Some points, each followed by its number:
-1.02:1.78:0.84:-0.29:-0.77:-1.54:0.72:-0.36:1.41:-1.09:-1.08:-0.11:1.15:-0.24:0.59 0
-0.06:-1.11:-0.12:0.67:-1.01:0.39:-0.96:1.33:0.93:1.56:-1.32:0.13:-0.77:-0.24:0.59 1
1.63:1.54:0.36:-1.74:-0.53:0.87:0.24:-1.08:-1.96:0.11:2.05:-1.56:-0.77:1.21:-0.38 2
-1.26:0.82:0.84:1.15:0.19:-0.81:0.00:1.09:1.41:-0.13:-0.35:0.37:-0.53:-1.44:-1.34 3
1.63:1.06:1.57:-0.29:0.43:-1.30:-0.96:-1.08:0.93:-0.37:-0.11:-1.07:-1.74:0.48:0.83 4
0.18:-1.35:-1.32:-0.05:-0.77:-0.09:-1.20:0.85:0.44:1.32:-0.60:0.85:0.43:-0.24:1.55 5
1.39:2.03:-0.36:-1.74:-0.53:0.63:0.96:-1.08:-1.48:-0.85:1.81:-2.04:0.19:1.21:-0.14 6
-0.30:-1.35:0.36:1.39:0.67:1.11:-0.72:-0.12:-1.00:0.11:-1.08:0.85:-0.29:-0.96:1.31 7
0.42:-1.11:-0.36:0.91:0.67:-0.57:-1.45:-1.32:-0.76:0.84:-0.60:1.09:0.43:0.24:1.55 8
-1.50:0.34:1.57:-0.05:-0.29:-1.30:0.72:1.33:0.93:-0.85:-0.84:0.61:0.67:-0.72:-0.62 9
0.91:1.78:-1.08:-1.74:-0.53:1.11:1.93:-0.12:-1.48:-0.85:1.57:-2.04:0.19:0.73:-0.38 10
-0.78:0.58:0.84:0.43:-0.77:-1.54:-0.96:-0.36:0.93:-1.57:0.85:1.33:1.39:0.24:-0.62 11
-1.26:-1.35:-0.84:1.39:0.67:1.11:-0.96:0.12:-0.76:1.32:-0.60:0.85:-0.05:0.00:0.35 12
-1.26:-0.14:-1.32:-0.05:-0.77:-0.09:0.72:1.33:1.41:-1.09:-1.32:0.37:0.91:0.24:1.07 13
0.91:0.82:-0.36:-1.98:0.19:1.59:1.45:-0.60:-1.24:-0.85:2.05:-1.80:-0.05:1.21:-1.34 14
-0.30:-1.35:-1.32:-0.29:-0.77:0.63:0.00:1.33:-0.04:1.56:-1.08:0.37:-1.01:1.21:1.07 15
1.63:-0.87:-0.36:0.67:-0.77:0.15:-0.72:0.61:0.20:1.08:-1.08:-0.11:-1.74:-0.24:1.55 16
-1.50:-0.62:-0.12:0.19:0.67:-0.57:0.48:0.85:1.41:1.32:-0.11:0.85:-0.29:-1.20:-1.34 17
1.15:2.03:-0.12:-1.50:-0.77:0.63:1.45:-1.08:-1.96:-0.61:1.81:-1.80:0.19:0.97:-0.38 18
0.67:-0.87:-0.60:-0.05:-1.50:0.87:-0.48:0.85:-0.28:1.56:-1.32:0.85:-0.29:-0.72:1.31 19
1.39:2.03:-0.12:-1.26:-0.77:0.87:0.72:-1.56:-1.96:-0.61:1.81:-1.56:0.19:1.21:-0.38 20
-0.30:1.06:1.08:0.67:1.64:-1.06:0.48:-0.84:0.20:-1.57:-1.32:-0.59:-0.05:-0.72:1.31 21
1.15:2.03:0.12:-1.26:-0.05:0.87:1.45:-0.84:-1.96:-0.61:1.81:-1.80:-0.29:0.73:-1.34 22
1.39:2.03:-0.60:-1.74:-1.26:0.15:1.20:0.12:0.20:-0.37:1.81:-2.04:-1.01:0.97:-0.86 23
1.15:-1.11:-0.84:-0.29:-0.53:0.63:-1.45:-1.08:-1.48:1.32:1.09:1.33:1.15:0.00:0.10 24
-1.02:0.34:0.36:-0.05:-0.77:-1.54:-0.72:0.85:1.41:0.60:0.13:1.09:1.15:-1.20:-0.62 25
-0.30:0.34:1.08:1.39:0.91:-0.57:0.00:-1.08:0.44:-1.57:-1.32:-1.56:0.19:1.69:0.35 26
-1.50:-1.11:0.12:0.43:-1.26:-0.81:-0.24:1.09:1.17:0.84:-0.35:1.33:0.43:0.00:-0.14 27
0.67:-1.35:-0.12:-1.26:-0.77:-0.33:-0.96:1.09:-0.52:0.60:-1.08:1.09:0.19:1.21:1.55 28
-0.54:0.34:0.84:1.39:0.67:-1.30:-0.96:-1.08:0.93:0.11:-0.11:-0.59:0.43:-1.44:1.31 29
-1.50:-0.38:0.12:0.67:0.67:-1.30:0.24:0.36:1.41:-1.09:-0.84:1.09:1.15:0.00:-0.62 30
0.91:-1.35:-0.84:0.91:-1.26:0.39:-1.20:0.36:0.68:1.32:0.37:1.33:-1.01:-0.24:-0.38 31
-1.26:-1.35:-0.60:-0.05:0.43:-0.81:0.00:1.33:1.41:0.60:0.37:0.61:1.15:-0.96:-0.86 32
0.67:-0.62:-0.12:0.67:-0.29:-1.06:-1.20:1.09:1.17:0.60:-1.32:-0.11:-0.77:-0.24:1.55 33
Which point above is nearest to each new point? Its number follows each.
-1.02:0.34:0.36:1.39:1.39:-0.33:0.48:-0.36:0.44:-1.81:-1.08:0.85:0.91:-0.48:-1.10 30
-1.02:-1.11:0.12:1.15:1.15:1.84:1.20:0.61:-0.28:-0.85:-1.32:0.13:-0.53:-0.72:-0.38 7
-0.54:-1.35:-1.08:-0.05:-0.29:-0.33:-1.20:1.57:0.68:-0.13:-0.84:0.37:1.15:0.73:1.31 5
-1.02:-1.35:-0.60:0.43:-0.77:-0.09:-1.20:1.09:0.20:1.32:0.61:1.33:0.91:-0.72:-0.14 27
0.67:-1.35:0.84:-0.05:1.64:-0.09:-1.20:-1.32:0.44:1.32:-0.11:0.85:-0.05:-0.48:-1.10 8
-1.26:0.34:0.36:0.91:0.67:-0.57:0.48:-0.36:1.41:-1.09:-0.84:1.09:0.91:-1.44:-0.62 30
1.87:-1.11:1.32:0.19:1.15:1.11:-0.96:0.61:-0.04:-0.13:-0.60:-1.07:-1.74:0.00:-0.62 16
-1.50:0.10:0.60:0.67:0.43:-1.30:0.24:0.12:0.93:-0.85:-0.60:1.09:1.64:-0.96:-0.62 30
-1.02:0.10:1.08:1.15:0.19:0.15:-0.48:0.61:0.68:0.35:-1.32:1.33:-0.53:-1.20:-1.10 3
-1.50:-0.62:0.84:1.15:1.15:-0.57:0.72:-0.36:-0.04:-1.33:-1.08:1.33:0.67:-0.24:-0.14 30
-0.54:-1.11:0.60:0.67:-0.29:0.63:-1.45:1.09:-0.04:1.56:-0.60:1.09:-0.53:-0.96:-0.14 1
-1.50:0.58:-0.12:0.19:0.91:-1.30:0.96:-0.36:1.41:-0.85:-0.11:1.09:1.15:-0.72:-1.34 30
-1.26:-1.35:-0.60:0.91:0.19:0.15:-0.72:1.33:0.68:1.56:-0.84:0.13:-0.29:-0.48:0.59 1
-1.26:-1.35:-1.32:1.15:0.43:1.11:0.00:0.61:-0.28:1.08:-0.60:1.33:-0.77:0.48:-0.62 12
